Each row is where one point has got to under a steady rotation. How many ticks took it there?
The counts run from 0 to 193.
[-30  19 -23  16   1 -16 -14   3 -12  16  -1   2   7  29  -5   0  21   7
 -13   6  -4  -6   1  39  -7   4  14   3   6  -6  -4   6   5  19 -10  11
 -26 -10  15   6   0   2   2]  76
[-23   8 -18  19  11 -11 -22  -1 -14  15  19  -4   3  16   0   7   9  -7
 -22   4  -1  -6  -9  26 -14  12   3  12  -3 -15  -7   2  18  28 -12  14
 -20  -8  13  -6  -2  15   9]  166
[-11   9 -16  17  -2 -15  -9  18 -11  25  -2  20   7  14  -5   9  11   7
 -19   1  10   6  10  29 -13  14   4 -10   4 -20  -1   2  13  33 -22   8
 -11 -10   4 -12  -5   5   6]  19
[-12  13 -16  19  13  -4  -8   7 -17  20  11   5   8  17   1  -4  18  -6
 -33   1  10   1   6  23 -15  19   8   5  10 -15  14  -1  19  26  -8   5
  -5   5   2   5  -8  17  17]  32
[ -8  20 -21  11   5 -15  -1  13   4  10   4  14   1  15  -7  -5  26  -5
 -23  -2  14   6   1  30  -9  19   6  -5   9 -27   5  -5  17  25  -8   7
  -9 -12   0 -21 -11  -1  11]  122
[-19  11 -21  17  -7 -11 -13   0  -8  -4  11  -5  14  21   4  -8  23  10
 -20   6  10 -18  12  32  -4   8   8   7  15 -16   5   5   8  22 -19   7
 -20  -5   9  13  -8 -10  10]  85
[-17  19 -18  27   5  -8  -5   3 -22   9 -10  -2   8  19   6   0  20   7
  -7   7   8 -22   6  40  -9  11   9   5   9  -8  -2   5   1  15 -10  13
 -22 -13  19   2   5  -5   0]  187
[ -5   3 -20  23   4  -5  -8  12 -14  18  10   8   8  19   6  -5  14   1
 -33   1  17 -10   6  20 -17  10   4   4  10 -19  14   3  18  26 -22   8
  -5   1   4   4 -10   9  16]  30
[-18  30 -18  14   4  -4   3  18 -12  12  -5  20   3  14   1  11  18  12
 -23   8   6   9   9  32 -15  10  -5  -7   0 -13   0  -4  16  23  -6  11
  -7 -12  12 -13  -8   1   9]  13
[-17  23 -19  19   5  -5 -11   1 -12   2   5   2   0  18   8   7  25   0
 -22  -2   6 -21   1  36 -11  16  18   3   4  -4   4   7   4  16   2   9
 -18 -11  17  -7  -7  -4   3]  179
[-27   7 -22  23   3  -8  -5  10  -5  -5   2   8  12  12   4   8   8  19
 -10   8   4   2   0  31 -12   7 -22  -1   2 -25  -6  -8  12  23 -22  20
 -18 -16   4  -3  -6  -8  12]  105
[-24  16 -28  20  -2 -18 -11   3  -9  12  -5   5   6  26   0   5  20   5
 -11   3   3  -7  -5  35 -13   1  11   2   3  -6  -6   8   8  10 -12  15
 -25 -12  24  -1  -8  -3   4]  73
[-22  26 -19  24  10  -2  -1   1 -11  -9  -5   4   9  17   6   0  23  16
  -9   6  10  -4   3  35 -12  21 -11   2   9 -18   7  -7   6  13  -5  18
 -13  -8   0   8  -8  -6  13]  96
[-26  23 -21  27  14  -3  -1   4 -12  -5  -4   5  11  19   8   4  17  20
  -5   7   6   1   1  34 -15  15 -18   0   6 -20  -2  -7   6  15 -10  19
 -17 -10   4   4  -6  -4  14]  100
[ -9  13  -6  27   1  -9 -24  -1 -19   4  13  -4   5  11  -1   3  20  -3
 -19   5   6 -13   0  30 -12  23   3  18   2 -21  -3   4  13  28  -4  19
 -10 -11  13 -19  -5   8   6]  59
[-13  22 -17  26  -2  -9 -11   2 -14   8   1   1   0  21   2   6  25   0
 -17   2  12 -14  -7  29 -18   8   3  12   1 -10  -1   7  12  15   1  21
 -14 -14  27 -14 -12   3   5]  65
[-19  11 -19  27  11   1 -16  -1 -21   9   8   8   8   7   9  18   5  -4
 -20  -8   3   0  -6  36 -20  28   6  -4   6 -11   8  -6   9  24 -14  12
 -14  -5  -1  -1 -11   7   5]  43
[-13  25 -21  20  -4  -3   3  17  -7   1  -2  12   4   8   3  10  17   8
 -27   7  13   2   8  32 -18   9 -10  -5   1 -18   7  -6  22  23  -9  16
  -6 -17  13 -19 -13  -4   9]  10
[-15  16 -14  27   1 -15 -13   1 -16   6  -8  -4   6  14   0   2  18  -4
  -9  -2  10 -12   1  47  -2  21  14   1  12 -13   2   2   1  21 -11  14
 -23 -16  12  -6  -3  -5  -4]  185
[-16   6 -15  27  10  -4 -18   6 -23   4  17   1   3  10  12  14  11   5
 -19   8   1 -27   3  28 -15  18  -2   8  -2 -11  -4   4   6  32 -15  11
 -14 -10  18 -10  -1   5   9]  53
[-12   7 -18  17   9 -12  -4  18 -19  25   9  11   4  21   0  -3  17   8
 -29  13  10  -5  13  16 -12   8   4   0   7 -18   2   6  15  32 -18   1
 -10  -2   5   0  -1   9  15]  25
[-21  21 -19  20   0 -17 -13  -3 -11  15  -5   3   4  22 -10   4  22  -3
  -9  -1   5   3  -7  41 -13  13  13   4   2  -8  -7   7   9  16  -7  18
 -24 -14  17  -5  -7   6  -1]  71
[-14  18 -15  22  -4 -11 -15  -3 -11   6  -1   1   5  12   0   6  23  -5
 -13  -6   9 -14   0  43  -4  27  19   0  10 -11   5   3   3  20  -8  12
 -20 -16  12 -12  -7  -6  -1]  181
[-20  16 -24  24  17   7  -7   2 -21   9   6  11   7  12  17  14  10   1
 -28  -4   9  -8  -8  29 -22  19   5  -4   5  -5  12  -1   7  18  -9  11
 -14  -1   6   6 -13   7  12]  41
[-20  20 -14  18  15   0   1  15  -6  -4   8  -4   6   8   4  -7  14   5
 -25  15   4  -6  11  32  -9  11 -15   8   8 -27   7 -10  20  29  -8  11
 -11 -12   6 -11   5  -2  15]  1
[-16  14  -8  28  -7 -12 -19   1 -19   8  -5 -10  13  17  -5  -6  13   2
  -9   9   8  -2   9  39  -6  15  -2  10   8 -20  -1   1  11  19 -21  22
 -21 -10   9   6   3   1   1]  193
[-12  17 -23  18  12 -13   1  16  -3  17  -7  12   3  13  -3  -1  19  -8
 -22  -1  12   7   4  34 -11  18   8  -9  11 -22   9  -8  18  23 -13   6
 -15 -12   2 -15  -8   0   8]  126
[-11   6 -14  20  -9   0 -13  14 -18  11   8   9  14   9   7   9   6   2
 -33   3  10  -4  19  28 -15  18   0  -1   8 -16  13  -1  18  33 -24  10
  -6  -5   3   3  -7   1   9]  141
[-20  19 -10  24   7 -11 -10   4 -24   9  -9  -8  12  17  -2  -4  16   4
  -7  10   3  -8  10  43  -3  14   5   9   7 -13  -3   3   6  20 -10  17
 -23 -11  13   6   9   1   0]  190
[-11  20 -17  27  12  -1  -5   3 -26  11   6  17   4  14  10  10  17  13
 -20   4  13 -11   3  23 -22  29  -1   1   3 -13   5   1   6  25  -2  11
   1  -1   4  -2 -13  12  13]  151
[-16   2 -22  19   4  -7 -19   0  -9   9  23  -2   3  17   5   9  15  -2
 -27   1   3 -17  -8  24 -18   4   2  10   0 -12   0   7  17  25 -12  13
 -18 -11  21  -6  -8   8  12]  168
[-28  16 -19  16  -1 -20 -17   2  -9  14  -2   1   7  24 -10   1  17   1
 -11   0   0   1  -2  43  -5  10  14   3   6 -10  -8   4   8  22 -12  11
 -26 -11  13   3  -3   5   0]  75
[-16  17 -16  19  -4  -9 -20  -3  -7   0   9   2   2  12   1   7  23  -8
 -21  -6   6 -13  -4  40 -10  21  19   3   7 -10   7   4   9  23  -4   9
 -17 -11  14 -11 -13  -3   1]  177
